The rows of T fall into a few groups, which share some directions, and each row is roughly a mix of its group's hidden directions.
T:
[[ 31   0 -18  10  23 -11  12  10  10  20   5   8]
 [ -8  27  -3   8  12 -15  30   3 -23  -4  -7  -9]
 [  2   0 -14  -8  39  -5   9  26   2  15  -3   6]
 [-21   9 -22  -9   2  30  -9 -19 -12   7 -12  -5]
 [-10  -4  15  -3  -7  11 -20   2  38  17   9   9]
 [ -3  -3  13   7 -27   4 -28  -3 -17  18 -18 -11]
 [ 16  -3  -1  -4  16   7  -8  -9  34  28 -13   3]
 [ 19   0  -4   7  20  -4  -1  12  28  31   8   5]
 [ 22  10 -19   0  26  -1  12 -13  17 -12 -21  -7]
 [ 19 -13 -17 -15  19 -10   0  -6  31 -16  -9  -3]
 [-13  -9  21   5 -12   6 -21  10  -3  36   2  -2]
 [  9  11  -8   7 -12   7  13  -2  -5 -23  39   8]
 [  0  11   6  10   9  -1  13  -2 -16 -22 -34 -21]
 [ 17   6   9  19 -33   3  -7 -27   5  -3  11  -1]
 [ 13  16  23  12  10 -30  15  13   0  -8  17  -1]
 [ 14  -6  -5   3 -13   3   3  11   2  36  31  -3]
 [ 30  10 -15  -2   4  10  20 -13  23  19   6  -4]
 [ -6  13   7  10 -30  11  -8 -19 -24 -12 -15  -7]
 [  1 -15  15   4 -13 -27  11  24  -8 -11  21   7]
 [-14  22  39   7   0   3 -21  -4  10   2   4  -4]
 [ 24  29  -8  20   6   0   6   7 -10   6 -19 -17]
 [ 25   0 -18   9  10  -6  11  10   5  26  23  13]
 [-12   0  19   4 -27   5 -30 -12  -6   5 -21  -5]
 [-14 -16  21  12  -8 -14  -9  28 -25   7  -1   1]
 [  0  11  -5   9 -14  15  -4   0 -13  35  25 -11]
 [  0  13 -15   2  -6  10  22   3 -27 -24  22   0]
 [ -3 -10   1 -11  34 -19   3   6  17   5 -27  -4]
 [-40 -11   8 -19   5  -1   9 -19   9  -6  -1  12]
 [ -2  12   6   1   2  -3  23  -7 -11 -37 -23  -1]
 [ -2 -20  40  -2   4  -2 -13  13  19  -4   1  -4]
 [ 13  -6 -10   4 -18   3   9  14 -17   6  39  -6]
 [ 10  -1 -23 -15   1  10  -5 -19  19  -7   3 -32]
 [  0  12 -11   4 -18  19  16  -3 -19 -15  30  10]
 [ 16  11 -13   8   0  -6  28   6  -9  -1  25  26]
 [-22 -13   9 -12 -27  15   9 -25  14  -5  -7  -5]
 [-26 -15  -4  -8 -14   0   8 -14  15   2 -31  11]
 [-15  -4  17  -8   6 -11 -11 -18  24 -27 -17   6]
 [ -4  37 -20   7   6   6   9 -10 -25   4  -3  -9]
 [-17  13  15   0   5   8  -4 -21  23   6 -32  -1]
 [ -5 -14   6 -10  23  -8 -13  11  28  24 -13   8]
 [ 12  -9 -15  -4   3  -2  24   7   1  -9  40   9]
 [ 20  19 -18  12  15  13   5 -10   2  28  -1 -16]
 [  5  -4 -14  -6  20  -7   7  34  -9   2  28   0]
 [-18 -27 -12 -11 -22  14  -9  -8  11   4 -19  11]
 [-29  -8  23  -4 -20  10 -24   0  -8   7  -5 -13]
 [-15  28  24  14 -15 -12  -5  11 -18  -3  14  -2]
 [  3  -7  32   0   0   0 -20  -6  35   3  -6   6]
 [-20  -1   2 -21 -17   8  -6 -18   6 -34   2  -3]
 [ -1   6  10   8  -1   8 -28  13   5  36 -17  -5]
 [ -9  -5  27   7 -30 -19 -12  13   7  -4  11  13]
 [ 16 -14 -43  -8  -1  -1  14  -4  -9   0   7   8]
 [-10 -20  18  -9   1   1 -27   2  24  20 -11   7]
 [ 19 -19 -10  -6  19  -9 -12   5  31  18  -4  -1]
 [ -4 -16  26   2 -10   7 -18   1  28   5 -24  -1]
 [ 13 -16  -2 -11  21 -12  -4  -1  32 -11 -21  10]
 [ -3 -14   1  -2 -22 -14  -5  15 -13  -7  35  13]
 [  4 -31 -14  -8   4 -12  25  19 -15 -11   9  -1]
 [  4  22 -19   0   7  -8  13  -2 -28  -4  29   1]
 [-35 -17   6 -18   1  19  -9   0 -15  -5  13  -4]
 [ -8 -11  -6  -9   5   0   8  16 -32 -10  32  -5]
 [ 21  21 -23   3  14   1  27 -12   2 -12   6  10]
 [ 16 -22 -20 -13   7  22 -15 -14  20   7  -4   4]
 [-25   8  28   8 -18   8  -4   3 -17  12   1  21]
 [ -3  -3  -8 -10  14   0  21   3  21 -21  30  14]
 [ 28  14  -2  24 -16   7   4 -15  14  17  14  -6]
 [  7   6 -39  -6   2  -1  12  -7 -22  -1  21   6]
 [ 28   2 -28  -9   2   4  16 -10  17   1  19 -12]
 [-12  22  -2  12   2  -4  21  10 -27  -1 -22 -17]
 [ 10   0  -1  12   8   1  -8  10   4  46  10  11]
 [  0 -19 -12 -18  28 -14  17  20   6  -3  16   6]
 [ 12  19   2   9  20 -18  27  -7  13   0 -23  -4]
 [ 13   5 -18   6  -5   6  12   9 -39  -2  19  10]
 [ 20   8 -10   9  -4   2  15  -8   4 -14  37  17]
 [ 25  15 -20  15   3   2  17   4 -30   6   9   0]
 [ -3 -18 -36 -16   3  -4  21  -9  -9  -5  10  12]
 [ 15   3  -3  11 -26   1   8 -13  -9 -19  33   2]
 [ 11 -38  20  -7   6  -5  -3  16  20  -6   3  -1]
 [  9  24 -22   9   0   5  22  -7 -24 -11  16 -10]
 [ -6  10   0   0  15  -5  10 -17  -4 -11 -42 -11]
 [ 13   2 -10   9 -21   6   2   6 -34   1  27   5]
 [ -2  18   7  12 -24   9  -2 -29  -9 -25  -7   0]
 [ 25  16 -11  10  25  -1  22  -7   5  -3 -22  -4]
 [-15  15  16   5 -12  -2 -21  -6 -15 -28 -17 -12]
 [ 20  24 -11  22 -12  11   6  -4 -29   2   7  -2]
 [ -3   5  10   6  -2   9 -26   5   9  35 -23  -2]
 [ 11  -1 -23   8   9 -19  11  16 -17 -12  24  14]
 [-21  -9  32   1  -6   3 -19   5   1  12 -25  -1]
 [ -6  11 -39  -8   4  12  11 -13 -24   2   4   0]
 [ 23  -6 -10  -2  23  -4  -1  -4  33  15 -13   6]
 [ 14 -10  -2   0  11  -4  12  -5  41  16  15   6]
 [-17  -4  12 -11  -2  -9   0 -20  12 -40  -7   4]]
Here is one row of each group, with its name. Which group are the others in?
[ -5 -10  12   5  -1   2 -21  11   6  41   7  11] : B
[  4  -1   9   9 -36  15  -1 -22  18  14   8  -6] : S
[ 12  21 -35  -1   0  14  -9 -22  -6   9   9   7] : M

[  0 -21 -29 -12   0  11   8 -17  15   5 -26   7] : M
[  8  17   8   8  16  16  -6 -11  15   9 -33 -15] : M
[  7  19 -19   2  36   4  18  16  -4   7  -8   3] : S
[ -7 -11  23 -11   5   1 -15 -18  35   1   3  13] : M
[ -5 -18  10 -11  14 -12  -3  -2  36  15 -18  -6] : S
[ 10  10 -11  19 -39 -16   1  10  -5   5 -12  10] : M
[-37  -8  23  -7 -18   5 -16  -6   9  -1  -5   8] : M
[-19 -20 -14 -17  -5  -6  11 -21  20  -2  -8  21] : M
[  9  10 -10  19  -3  -3  13  15 -30  16  24  -4] : B
